Each row of this table is followed by its label. One hidden rule gives the labels. It looks at one to three of the table's principal directions, none of them among the few with the most spread.
[ 2.9  1.3 -0.6  0.3 -0.3 -2.5  0.3 -1.8 -0.4  0.2 -1.8  1.4 -0.6  0.6 -1.8 -0.2  1.4  2.8 -2.7 -1.3 -1.3 -1.5  2.  -0.3 -3.   1.4 -0.8 -0.5 -0.2  0.   1.6  0.6] flag
[ 0.7  1.8  1.2 -1.8  0.4  1.7 -0.7 -0.2  1.8 -1.1 -0.5  1.1 -0.5 -0.2 -0.6  1.   0.1 -0.1  1.1  0.9  0.5 -1.9 -2.2  0.3 -1.6  0.6  1.5  1.3 -1.3  1.8  0.3  1.1] wolf
[-1.7 -0.5  0.4  0.7  0.4  0.4 -1.2 -0.5  0.1  0.1  0.6 -1.2  0.5 -1.3  2.4 -0.3 -0.6 -2.4  1.1  1.4 -0.5  0.4  0.3 -0.3  1.8 -1.   0.2  1.   0.  -0.2 -0.6 -1. ] flag
[-0.6  1.6  0.9 -0.2  1.2  0.8 -1.3  0.7  0.8 -1.1 -0.3 -1.2  1.2 -1.3  1.9  0.5  0.1 -2.5  1.9  1.5 -0.5  0.7  0.1 -0.3  1.2 -0.4  1.1  1.   0.2  0.6 -0.5 -0.3] flag
[ 0.   0.  -0.9 -0.5  0.   0.  -0.9 -0.4 -0.1 -0.6  0.6 -0.5  0.5  0.7 -0.3  0.2 -0.4 -0.9  0.1  0.6  0.7 -0.2  0.3  0.1  0.3 -0.1  0.3  1.2 -0.3  0.8 -0.3  0.2] goat
[-1.5 -1.9  3.1 -0.1  2.   1.5 -0.7  2.5  0.4  0.2  0.  -1.4  0.3 -0.8  2.   0.3 -2.4 -0.5  1.6  1.2  0.6  0.4 -0.7 -0.5  0.9  0.8  0.5 -0.3  1.4 -1.1 -1.8 -1. ] flag
[ 2.7  2.6  0.  -2.   1.8  1.3 -0.6 -2.3  1.   0.6 -1.4  2.2 -1.1  1.4 -0.8  0.7  1.6  2.  -0.8 -0.9  0.8 -3.4  0.2  0.4 -3.4  2.3  0.3  1.9 -1.1  2.  -0.2  1.9] mask
[ 1.5 -0.7 -1.1  0.4 -1.8 -2.5  0.8 -0.4 -1.6 -1.1 -0.8 -0.5  0.7 -0.8 -0.5  0.   0.9  0.8 -2.  -0.6 -2.3  1.2  0.5 -0.1 -0.5 -0.6  0.8 -1.2 -0.5  0.   0.7  0.1] flag
[ 0.1 -0.7 -0.9 -0.1  0.4 -0.1 -0.3 -0.5 -0.5  0.5  0.2  0.   0.7  1.3 -1.6  0.2  0.5 -0.6 -0.5 -0.1  0.4 -0.6  0.2  0.6  0.2  0.3 -0.8  1.3 -0.3  0.9  0.  -0.2] wolf
[-0.1 -0.9 -0.6  0.4 -0.9 -1.2 -0.6 -0.7 -1.2 -0.6  0.2 -0.9  0.8 -0.8  0.6 -0.2 -0.2 -0.5 -0.8  0.5 -0.8  0.7  0.7  0.5  1.  -0.2  0.2 -0.1 -0.6  0.7  0.  -0.4] wolf
[ 0.8 -0.5 -0.5  0.5  0.5 -1.3 -0.2 -1.5 -1.2  0.8 -0.7 -0.8 -0.5 -0.4  2.3 -0.7  0.8  0.3 -1.2 -0.6 -1.5  0.4  1.9 -1.1 -0.5  0.1 -0.4  0.   0.3 -0.9 -0.9  0. ] mask
[-0.3  0.6  1.6 -0.3  0.2 -0.2  0.5  0.6  0.8  0.1 -1.3  0.6 -0.7 -1.   0.7  0.2 -0.2  1.4  0.2 -1.7 -0.9  0.   0.9 -0.4 -0.8  0.5  0.6 -1.5  0.4 -0.8  0.3  0.1] goat
[ 0.6 -0.4  0.7  0.1 -2.3 -2.   0.4 -0.1 -0.1 -0.9 -1.   1.3 -0.9 -0.2 -0.3 -0.5 -1.2  2.3 -1.8 -0.2 -1.3 -0.5 -0.4 -0.6 -1.5  0.5  0.3 -1.4 -1.3 -0.5  1.6  0.1] clay
[-1.1 -0.4  0.3  0.3  0.2  0.7  0.3  1.2  0.2 -0.1  0.2 -0.2  0.7  0.3 -0.4  0.1 -0.8 -0.1  0.7 -0.5  0.6  0.5  0.   0.3  1.2 -0.3  0.5 -0.3  0.6 -0.5 -0.2 -0.2] flag
[ 0.1 -0.1  1.1  0.9 -0.2 -1.2 -0.6 -0.9 -0.2 -0.3 -1.3 -0.8  0.1 -2.5  2.6 -0.3  0.3 -0.6 -0.5  0.8 -2.9  0.3  0.7 -1.   0.  -0.5  0.8 -0.3 -0.2 -0.7  0.1 -0.7] goat
[-0.2  0.8  0.5 -0.9  1.7  1.1 -1.   0.6  0.1 -0.1  0.8  0.2  0.1  1.1  2.1  0.3 -1.2 -1.2  1.3  1.2  1.  -0.3  0.1 -0.1  0.8  1.1 -0.2  1.1 -0.3  1.  -0.8  0. ] flag
[-2.4 -1.7  1.9  1.6  1.5  1.2 -0.5  0.7  0.5  2.8  1.2  0.5 -0.5 -0.1  1.4 -0.8 -1.9  0.3  0.5  0.9  2.1 -0.5  1.1  0.3  1.3  0.5 -2.8 -0.7  1.6 -1.7  0.  -2.4] mask
[-0.3  0.1  0.9  0.2  0.3  0.7 -0.1  0.3  0.2  0.7  0.8  0.8 -0.6 -0.4  2.1 -0.3 -1.1  0.4  0.2  1.1  0.8  0.  -0.2  0.   0.3  0.2 -0.7 -0.7  0.1 -0.4  0.  -0.7] mask
[-0.5 -0.1  0.9  0.1 -2.  -1.2  0.1  0.4  0.9 -0.7 -0.5  1.6  0.2 -0.5 -1.6  0.2 -0.6  1.3 -1.3  0.2 -0.3 -0.6 -0.6  0.3 -1.2 -0.1  0.  -0.7 -1.  -0.2  2.4 -0.7] flag
[-0.4  0.5 -0.8  1.5  0.7 -0.1 -0.1 -0.4 -0.8  0.8  0.5 -1.6  0.5 -1.6  2.  -0.6  1.6 -2.4  1.1  0.8 -1.   2.   1.  -0.1  2.1 -1.3 -1.1 -0.3  1.1 -0.4 -0.6 -1. ] clay
[-0.9 -0.3  1.1  0.3  2.   0.9 -1.2 -0.5  0.3  2.3  0.4  1.9 -0.8  2.1  1.3 -0.6 -2.3  0.8  0.1  0.5  2.1 -2.1  1.8 -0.1  0.5  2.  -2.6  0.9  0.2 -0.1  0.1 -1.3] mask
[ 0.2 -1.3  1.2  0.9 -0.8 -1.2  1.   1.3 -1.  -0.8 -0.8 -1.4  0.1 -2.4  1.7 -0.3 -0.1  0.8 -0.7 -0.1 -2.1  1.9 -0.4 -0.5  0.  -0.6  1.2 -2.4  0.8 -1.7 -0.5 -0.2] reed
[ 0.2 -0.8 -1.3  0.  -2.  -1.2  1.   0.2 -0.7 -1.2  0.5 -0.7  0.4 -0.2 -1.4  0.1  0.7 -0.1 -0.9 -0.5 -0.9  1.2 -1.1  0.2 -0.2 -1.2  1.  -0.6 -0.6 -0.1  0.5  0.6] flag
[ 0.  -0.3 -2.1  0.4 -1.4 -0.3  1.6  0.4 -1.3 -0.6  1.5 -0.7  0.7  0.1 -1.4  0.2  1.4 -0.7 -0.2 -0.7 -0.2  1.7 -1.1  1.3  1.2 -1.3  0.3 -1.  -0.1  0.5  0.2  0.6] reed
[ 0.3  0.   0.6  0.6 -0.4 -0.4  0.  -1.2  0.2  0.9 -0.7  1.4 -0.6 -0.6  0.4 -0.4 -0.1  1.3 -1.1  0.2 -0.6 -1.2  0.3  0.  -0.8  0.2 -0.6 -0.3 -0.4 -0.3  0.9 -0.6] clay
[-0.9 -0.7  0.4 -0.6 -0.9 -0.6 -0.4  0.5  0.5 -0.8 -0.3  0.1  0.2  0.3  0.1  0.2 -1.4  0.   0.  -0.3 -0.2  0.1  0.3 -0.8  0.  -0.3  0.9  0.3 -0.6 -0.3  0.3 -0.3] flag
[ 1.3  0.7 -1.  -1.3 -0.9 -0.3  0.8  0.4  0.  -1.   0.2  1.  -0.5  1.5 -1.9  0.4 -0.1  1.1 -0.2 -0.8  0.6 -0.2 -0.9  0.2 -1.   0.4  0.4 -0.4 -0.8  1.   0.5  1.2] clay
[ 1.   2.7 -0.1 -0.9  0.2  0.2 -0.5 -0.4  0.7 -0.9 -0.2  1.8 -0.8  1.6  1.3 -0.1 -1.   0.6  0.2  0.3  0.5 -1.3  0.2 -0.8 -0.8  1.1  0.3  0.7 -1.3  0.7  0.6  1.3] mask
[-0.7  1.7  0.1 -0.1  0.   1.1  0.9  1.   1.1 -0.4  0.4  1.3 -0.4  1.2 -2.   0.3 -0.5 -0.4  1.9 -0.6  0.5 -0.7 -1.3  0.6  1.   0.1  0.  -0.3 -0.3  0.9  1.   0.7] wolf
[-1.8 -0.6  0.8 -0.1 -1.2  0.5 -0.5  0.6  0.9 -0.6  0.8 -0.6  0.6 -2.   0.4  0.4  0.  -1.8  0.9  1.3 -0.2  0.9 -1.6  0.4  0.8 -1.5  0.6  0.1 -0.5  0.2  0.6 -1. ] mask
[-0.2 -0.5  0.4  0.3  0.   0.1  0.5  0.  -0.4  0.5 -0.3  0.3  0.3 -0.5 -0.6  0.2  0.8  0.4 -0.5 -0.7 -0.6 -0.2 -0.3  1.1  0.1  0.3 -0.1 -0.6 -0.2  0.4  0.3 -0.1] reed
[ 1.6  1.9 -1.2  0.1  0.9 -0.2 -0.9 -1.6 -0.3  0.1 -0.3 -0.1  0.   0.4  1.2 -0.3  1.2 -0.8 -0.1  1.  -0.2 -0.4  1.  -0.5 -0.3  0.3 -0.6  1.4 -0.3  0.7 -0.3  0.5] goat
[ 0.1  0.5 -0.8 -0.6  0.1  0.6  0.5  1.   0.2 -0.1  0.8  0.5 -0.3  1.7 -1.4  0.2 -0.8  0.2  1.1 -0.6  1.5  0.1 -0.1  0.1  0.6  0.2 -0.4 -0.3  0.4  0.4 -0.1  0.4] clay
[-0.3  0.4  0.2  0.6  1.5  1.2 -0.9 -1.7  0.2  1.7 -0.6  0.5 -0.5  0.4  0.9 -0.7  0.6 -0.5  0.2  0.4  0.3 -1.5  0.3  0.   0.3  0.6 -1.3  1.7 -0.2  0.2 -0.6 -0.2] clay
[ 1.1  0.7  0.1  1.3  2.5 -0.7  0.1 -1.5 -0.5  1.7 -2.3 -1.7 -0.5 -0.8  0.6 -0.7  2.6  0.5 -0.3 -2.1 -1.8  0.   3.  -1.  -0.9  0.9 -0.9 -0.1  2.1 -1.5 -1.5  0.5] wolf
[ 1.3  0.1  0.8 -0.2 -0.1 -1.3 -0.2  0.4 -0.4 -1.7 -1.6 -1.3  0.7 -1.6  1.4  0.3  0.1  0.3 -0.7  0.2 -2.1  0.9  0.5 -1.1 -1.   0.   2.1 -0.5  0.2 -0.6 -0.5  0.5] wolf
[ 0.9 -2.  -1.2 -1.6 -3.4 -1.9  1.1  0.7 -1.  -2.4  0.1 -0.1  0.2  0.5 -1.8  0.5 -1.2  2.4 -2.1 -1.4 -0.2  1.1 -0.9  0.  -1.4 -0.6  2.6 -1.4 -1.1  0.   0.2  1.2] wolf
[-1.  -0.7  0.4  0.7  0.8  0.1 -1.1  0.2 -0.7 -0.1 -0.3 -1.8  1.1 -0.8  2.2 -0.4  0.  -1.7  0.2  0.9 -0.5  1.1  0.6 -0.4  1.4 -0.2  0.1  0.9  0.3 -0.6 -1.2 -0.5] wolf
[-0.9  0.3  1.4  0.7  0.2 -0.5 -0.4  0.2  0.3 -0.1 -1.2  0.2 -0.2 -0.3  1.5 -0.5 -0.6  0.  -0.1 -0.2 -1.3 -0.2  0.5 -0.9  0.1  0.6 -0.1 -0.1 -0.5 -0.8  0.4 -0.1] clay
[-0.1 -1.5 -0.8 -0.1 -0.4 -0.2  0.7  1.5 -1.2 -1.   0.5 -2.2  1.2 -0.9  0.   0.4  0.2 -1.   0.5 -0.2 -0.5  2.5 -0.3  0.   1.3 -1.4  1.4 -0.8  1.1 -0.4 -1.4 -0.1] flag
[-1.5 -1.5  0.1  1.1 -0.4  0.  -0.5  0.2 -0.6  0.1 -0.2 -1.2  0.6 -0.6  1.8 -0.9 -1.  -1.2  0.3  0.9 -0.6  1.2  0.  -0.8  2.  -1.1  0.   0.4  0.2 -1.2 -0.9 -1.1] clay
[ 1.7  1.1 -0.1 -0.6 -1.4 -1.8  0.6 -0.1  0.  -0.8 -0.7  1.9 -0.5  0.4 -0.4  0.1 -0.4  3.1 -2.1 -1.   0.  -0.4  1.1  0.  -2.3  1.   0.2 -1.6 -0.6 -0.1  1.7  0.6] clay
[-0.1 -0.5 -0.6  0.   1.7  1.3  0.1  0.3 -0.5  1.2  1.  -1.1  0.8 -0.1  0.   0.4  1.4 -0.7  0.4 -0.3  1.4  0.8  0.6  1.   0.5 -0.1 -0.5  0.3  1.5  0.  -1.4 -0.3] reed
[-0.4  1.   2.2 -1.7  1.2  2.2 -1.1  0.8  2.2 -0.3 -0.2  1.1 -0.3  0.1 -1.1  1.  -0.8  0.4  1.3  0.7  2.1 -2.  -1.5  0.8 -1.5  1.6  0.4  1.  -0.5  1.3  0.1  0.4] wolf
[-0.2  0.6  0.5  1.  -0.6 -1.5 -0.4 -0.8  0.6  0.2 -0.8  0.2  0.2 -1.4 -0.3 -0.3  1.   0.3 -1.1 -0.1 -1.  -0.1  1.4 -0.1 -1.  -0.1 -0.7 -0.4  0.1 -0.7  1.6 -0.7] goat
[ 1.1  0.6 -1.3  0.3  0.9 -0.6  0.4 -1.  -1.1  0.7 -0.1 -0.4 -0.5  0.8  0.5 -0.3  1.   0.  -0.2 -1.1 -0.6  0.2  1.5 -0.2  0.2  0.5 -0.8 -0.1  0.4  0.2 -0.7  0.6] clay
[ 0.2  1.5 -0.1 -0.1 -0.7 -0.4 -0.6 -1.3  0.6 -0.7 -1.3  0.6  0.3 -0.4 -0.1 -0.1  1.2 -0.4 -0.5  0.  -1.2 -0.7 -0.2 -0.2 -0.7 -0.2  0.6  1.2 -1.5  0.7  0.9  0.5] clay
[-1.6 -0.4  1.2  0.3 -1.1  0.9  0.  -0.1  1.3  0.3  0.2  1.3 -1.2  0.  -0.7 -0.6 -1.4  0.4  0.5  0.6  0.5 -1.4 -2.   0.   0.1 -0.2 -0.4  0.  -1.  -0.2  1.  -0.3] goat
[ 0.3 -0.6  0.5  0.   0.7  0.9 -1.  -1.4  0.1  0.7 -0.3  0.  -1.1  0.   1.  -0.6 -1.1  0.3  0.2  1.2  0.5 -1.6 -0.3 -0.6 -0.2  0.4 -0.1  1.1 -0.1 -0.1 -1.2 -0.1] goat
[-0.1  0.7  0.8 -0.6 -1.3 -0.1 -0.1  1.1  0.9 -1.5 -0.6  1.2  0.2  0.1 -0.5  0.3 -1.6  0.6  0.4  0.4  0.1 -0.2 -0.9 -0.2 -0.1  0.   1.1 -0.3 -0.9  0.3  1.1  0. ] mask
[-0.7 -2.3 -0.7  0.4  0.5 -0.2 -0.2 -0.3 -1.1  1.   0.4 -0.8  0.9  1.  -0.5  0.  -0.3 -0.4 -0.8 -0.4  0.4 -0.1  0.9  0.3  0.8  0.  -0.4  0.9  0.4 -0.3 -0.9 -0.7] clay
[-0.2  0.1  0.5  0.3  1.2 -0.1  0.3  0.9 -0.4  0.9  0.2  0.4 -0.2  1.2  1.8 -0.3 -0.6  1.  -0.7 -0.7  0.7  0.3  1.4 -0.6 -0.3  1.1 -0.9 -0.6  0.8 -1.5 -0.4  0.1] flag
[-0.7  0.2  1.4 -2.3 -1.8  1.   0.1  1.6  2.  -1.3  0.7  3.2 -0.7  1.8 -2.6  1.  -2.6  1.9  0.1  0.2  2.3 -2.  -2.9  0.9 -1.6  1.   0.8  0.  -2.3  1.6  2.1  0.5] mask
[ 0.  -0.5  1.5 -0.4 -0.6  0.3  0.2  0.4  0.8  0.4 -0.5  1.7 -1.1  0.3 -0.8 -0.1 -1.1  2.1 -0.6 -0.1  0.8 -1.2 -1.1  0.  -1.4  0.9 -0.5 -0.7 -0.5 -0.3  0.8 -0.2] clay
[-0.3  0.4  0.1 -1.3 -0.5  0.9 -0.3 -1.5  1.8  0.9  0.9  2.2 -1.4  0.9 -1.5  0.4 -0.2  1.4 -0.8 -0.5  2.  -2.5 -0.5  0.6 -2.3  0.5 -0.5  0.9 -1.2  0.7  1.2  0.4] flag
[ 0.8  0.  -1.2 -0.3  0.5  0.1  0.5  0.6 -1.  -0.8  1.  -1.5  0.6  0.1  0.5  0.4  0.5 -1.   0.5  0.1 -0.1  1.3 -0.1  0.   0.7 -0.5  1.  -0.2  0.7  0.2 -1.2  0.8] wolf
[ 1.2 -0.4 -0.6  0.8  1.3 -0.6  0.9 -0.6 -1.   1.1 -0.7 -1.1 -0.3 -0.2  0.1 -0.3  1.4  1.  -0.7 -1.6 -0.9  0.4  1.8 -0.5 -0.6  0.1 -0.2 -0.8  1.8 -1.3 -1.2  0.4] wolf
[-0.6  0.1  0.3 -1.6 -1.   1.4  0.   1.   1.2 -0.6  1.1  1.6 -0.1  1.  -1.7  0.7 -1.   0.3  0.5  0.6  2.1 -0.7 -2.3  1.  -0.4  0.   0.3  0.4 -1.3  1.3  0.9  0.2] goat
[-0.9  1.1 -0.4 -0.2 -0.3  0.5  0.   0.2  0.7  0.3  1.7  1.7 -0.7  1.6 -0.1 -0.2 -1.  -0.2  0.4  0.6  1.8 -0.6 -0.4  0.4  0.3  0.3 -1.5  0.1 -0.9  0.5  1.3 -0.1] reed
[ 0.4  0.5  0.7 -0.8  0.1  0.7 -1.1 -0.2  0.9 -0.1 -0.1  1.2  0.2  0.4 -0.6  0.4 -0.2  0.4 -0.5  1.3  1.3 -1.5 -0.9  0.4 -1.4  0.8 -0.2  1.3 -0.9  0.9  0.7 -0.1] reed
[ 0.4  0.9  1.1 -1.1  2.3  2.  -1.  -1.2  0.9  1.7  0.5  2.  -1.6  1.6  1.8 -0.1 -1.   1.1  0.1  0.7  2.2 -2.8  0.2  0.1 -1.4  2.1 -1.2  1.4 -0.5  0.7 -0.6  0.4] flag
[ 0.6  0.2  0.5 -0.9 -2.6 -1.9  0.5  0.4  0.2 -1.2 -0.9  2.6 -0.3  0.5 -0.3  0.1 -1.4  2.9 -2.2 -0.7 -0.5 -0.5  0.  -0.2 -1.9  0.5  0.7 -1.3 -1.8  0.   2.4  0.1] flag
[ 0.5 -0.8 -0.7  0.5 -1.  -1.7  0.1 -0.4 -0.8 -0.5 -0.5 -0.5  0.2  0.1  0.2 -0.4 -0.3  0.8 -1.5 -0.5 -0.9  0.5  1.  -0.9 -0.5 -0.4  0.5 -0.3  0.1 -1.1  0.   0.2] flag
Which label does each new row get?
[-0.4  0.5 -1.   0.1  0.   1.1  0.8 -0.3  0.7  1.4  0.8  1.4 -0.7  1.5 -3.3  0.   0.8  0.1  0.8 -1.   1.6 -1.  -0.7  1.3  0.4  0.1 -1.8  0.1  0.   0.9  0.9 -0.1] clay
[-0.4 -0.7 -1.   0.6  0.7  0.5  0.1 -1.7 -0.2  2.1 -0.1  0.   0.   0.4 -0.9 -0.4  1.9  0.  -0.8 -1.3  0.4 -0.6  0.9  0.6 -0.2 -0.3 -1.3  1.   0.4 -0.3 -0.5 -0.2] reed
[-0.8 -2.1  1.   0.9  2.2  0.5  0.   0.4 -1.2  1.9 -0.5 -0.8  0.1  0.8  1.2 -0.4 -0.9  0.7 -0.3 -1.1  0.1 -0.2  1.6  0.   0.9  1.3 -0.9 -0.1  1.4 -1.2 -1.8 -0.6] mask
[-1.1  1.1 -0.1  0.2 -0.7 -0.3 -0.1 -1.   1.2  0.9  0.3  1.8 -0.7  0.5 -0.7 -0.2  0.3  0.3 -0.3 -0.8  0.5 -1.1  0.8  0.3 -0.5  0.1 -1.4  0.1 -0.8  0.2  2.  -0.3] reed
[ 1.4  2.9 -0.3 -1.6  1.1  1.6 -0.2 -1.5  2.1  0.8 -0.4  2.5 -0.8  1.6 -3.8  0.9  2.1  1.   0.2 -0.9  2.  -3.2 -0.6  1.3 -2.7  1.5 -0.9  1.7 -0.8  2.2  1.3  1.3] reed
[-0.1  0.7 -0.9 -0.4 -0.2  0.7 -0.1  0.5  0.  -1.1  1.  -0.6  0.4  0.4  0.4  0.2 -0.2 -1.6  1.1  0.9  0.3  0.7 -1.1 -0.2  1.  -0.8  0.8  0.7 -0.4  0.5 -0.5  0.6] flag
[-0.7 -0.1  1.8  0.5 -0.4 -0.2 -0.5 -0.2  0.9  0.3 -1.   0.8 -0.9 -0.9  0.5 -0.5 -0.9  0.7  0.   0.5 -0.6 -1.  -0.3 -0.4 -0.5  0.5 -0.5 -0.3 -0.5 -0.5  0.9 -0.7] clay
[ 0.3 -0.6 -0.9 -0.1 -1.4 -1.2  0.6 -1.8  0.   1.   0.2  1.7 -1.2  0.8 -2.2 -0.2  0.6  2.  -2.  -1.5  0.1 -1.5  0.4  0.8 -1.7  0.4 -1.2 -0.4 -1.   0.4  1.6  0.2] goat
[-0.8 -1.2 -0.3  0.1 -1.  -0.4  1.1  2.  -1.  -1.3  0.  -1.4  1.4 -0.6 -0.7  0.5  0.  -1.   0.8 -0.7 -1.2  2.4 -0.9  0.5  1.9 -1.1  1.4 -1.2  0.2  0.1 -0.4 -0.2] reed
[-0.9  0.2 -0.3  1.  -0.3  0.  -0.5 -1.  -0.1  0.2 -0.2 -0.7  0.2 -0.9  1.2 -0.7  0.7 -1.5  0.1  0.6 -0.9  0.4  0.  -0.3  1.  -0.9 -0.3  0.8 -0.4 -0.4 -0.1 -0.2] clay
[ 1.7  0.7  0.4  0.4  0.4 -1.9  0.  -0.5 -0.6 -0.6 -2.5 -0.9  0.  -1.   0.9 -0.3  1.3  1.1 -1.3 -1.  -2.4  0.5  1.7 -1.3 -1.6  0.7  0.6 -0.6  0.5 -1.1 -0.3  0.7] clay
[ 0.5  1.2 -0.9  0.1  1.7  1.3 -0.5 -2.2  0.4  2.6  0.7  2.4 -1.3  2.6 -0.4 -0.6  0.2  1.1 -0.6 -0.2  2.5 -2.8  1.1  0.7 -0.7  1.5 -2.6  1.5 -0.3  0.7  0.3  0.1] mask
[ 0.9  0.2 -0.2  0.5 -1.1 -2.4  0.4 -0.3 -0.8 -0.9 -1.8 -0.4  0.2 -0.4 -0.8 -0.4  0.9  1.3 -1.7 -1.6 -2.   0.6  1.3 -0.4 -1.   0.6  0.2 -1.  -0.3 -0.5  0.8  0.7] wolf
[-0.8  0.1  1.1 -1.6  0.2  2.1 -0.9  0.6  1.7  0.5  1.5  2.5 -0.4  1.8 -1.6  0.8 -1.7  0.3  0.7  1.6  3.2 -2.4 -2.2  1.3 -0.7  1.2 -1.   1.4 -1.4  1.9  1.1 -0.5] flag
[-0.8 -0.4 -2.1 -0.8 -0.6  1.3  0.4 -0.1 -0.3  0.2  2.9 -0.5  0.1  0.8 -2.1  0.5  1.1 -1.7  0.8  0.3  2.2  0.6 -1.8  2.   1.1 -0.8 -0.8  0.6 -0.5  1.9 -0.1  0.4] wolf
[ 0.7 -0.1 -1.3  0.9  0.2 -0.6  0.7 -0.5 -1.3  0.2  0.3 -1.8  0.3 -1.1  0.5 -0.2  2.1 -1.  -0.3 -0.2 -1.2  1.6  0.3  0.1  0.4 -0.9 -0.2 -0.6  0.9 -0.4 -0.8  0.3] reed
[-0.1  0.8  0.1  0.5  0.5  0.6  0.1 -0.5  0.3  1.1 -0.3  0.6 -0.5  0.   0.  -0.5  0.9  0.1  0.2 -0.2  0.3 -0.3  0.1  0.3  0.1  0.2 -1.3  0.   0.1  0.   0.2 -0.1] wolf
[-2.5  0.4  2.8 -0.4  0.   1.9 -0.5  1.8  2.  -0.2  0.2  1.8 -0.7  0.1  1.6 -0.1 -3.1 -0.2  2.   1.2  1.  -1.  -1.9 -0.4  1.   0.3  0.2  0.  -1.  -0.2  0.8 -0.7] flag
[ 0.5  0.8 -0.9 -0.2 -0.7 -0.2  0.3  0.1 -0.6 -0.9  0.5 -0.4  0.3 -0.3  0.8  0.   1.  -1.1  0.1  0.7 -0.7  1.1 -1.   0.1  0.4 -0.6  0.4  0.  -0.8  0.7  0.1  0.6] goat
[-1.9 -0.6  1.1 -0.7  1.3  2.6 -0.7  1.6  1.  -0.3  1.  -0.7  0.4  0.7 -0.4  0.6 -1.7 -2.3  3.   1.3  1.5 -0.4 -2.1  0.4  2.1  0.   0.5  1.4  0.1  1.  -1.2 -0.3] flag
[ 0.1  0.1  0.1  1.1 -1.  -1.5  0.3 -1.9 -0.6  0.8 -1.2  0.4  0.  -2.2  0.6 -0.3  2.1  0.3 -1.5 -0.8 -2.7  0.   0.9  0.7 -0.3 -0.4 -0.4 -0.9 -0.7  0.2  1.3 -0.7] reed
[ 0.4  2.1 -0.4 -1.4  0.8  1.5  0.3  0.7  1.2  0.1  1.1  1.8 -0.8  2.2 -1.4  0.5 -0.3  0.4  1.3 -0.4  2.5 -1.  -0.6  0.6 -0.5  1.  -0.7  0.3 -0.2  1.3  0.5  1. ] goat
[ 0.5 -1.8 -2.3  0.  -1.  -0.9  1.8  0.9 -2.1 -0.3  0.9 -1.4  0.8  1.  -1.7  0.2  0.9  0.4 -0.9 -1.9 -0.2  2.2  0.1  0.6  0.8 -0.9  0.5 -1.3  0.8 -0.4 -0.9  0.6] mask
[ 1.6  0.6 -2.1  0.4 -1.4 -1.3  0.9 -0.4 -1.1 -0.8  0.6 -0.5  0.7 -0.5 -1.6  0.2  2.2 -0.1 -1.2  0.1 -0.6  1.3 -0.4  0.8 -0.4 -1.   0.  -0.8  0.   0.5  0.8  0.5] reed
[-0.4 -1.6 -0.6  0.4  0.5 -0.1 -0.6 -0.3 -0.9  0.8  0.8 -1.3  0.9 -0.1  0.5 -0.1  0.  -0.4 -0.7  0.4  0.9  0.7  1.1  0.3  0.6 -0.2 -0.6  0.4  0.9 -0.5 -1.  -0.8] clay
[-1.3 -1.8  1.1  0.1  1.3  1.  -1.1  0.4 -0.2  0.3 -0.4 -2.   0.8 -0.8  1.9  0.  -0.8 -1.3  0.8  0.5  0.   0.5  0.4 -0.6  1.2 -0.3  0.9  1.1  0.9 -0.8 -2.2 -0.7] reed
[ 1.   1.   1.1  0.6  0.  -1.  -0.6 -1.2  0.6  0.6 -0.7  1.2 -0.7 -1.4  0.6 -0.3  0.3  1.4 -1.2  0.8 -0.4 -1.3  1.1  0.1 -1.8  0.8 -1.1 -0.7  0.  -0.2  1.5 -0.7] reed
[-2.3 -0.4  0.6  0.2 -1.   0.1  0.1  0.7  0.6 -0.6 -0.5 -0.8  0.7 -1.3  0.   0.   0.  -1.2  1.  -1.1 -1.   1.2 -0.1  0.1  1.5 -1.1  0.9 -0.4 -0.2 -0.2  0.2 -0.3] wolf
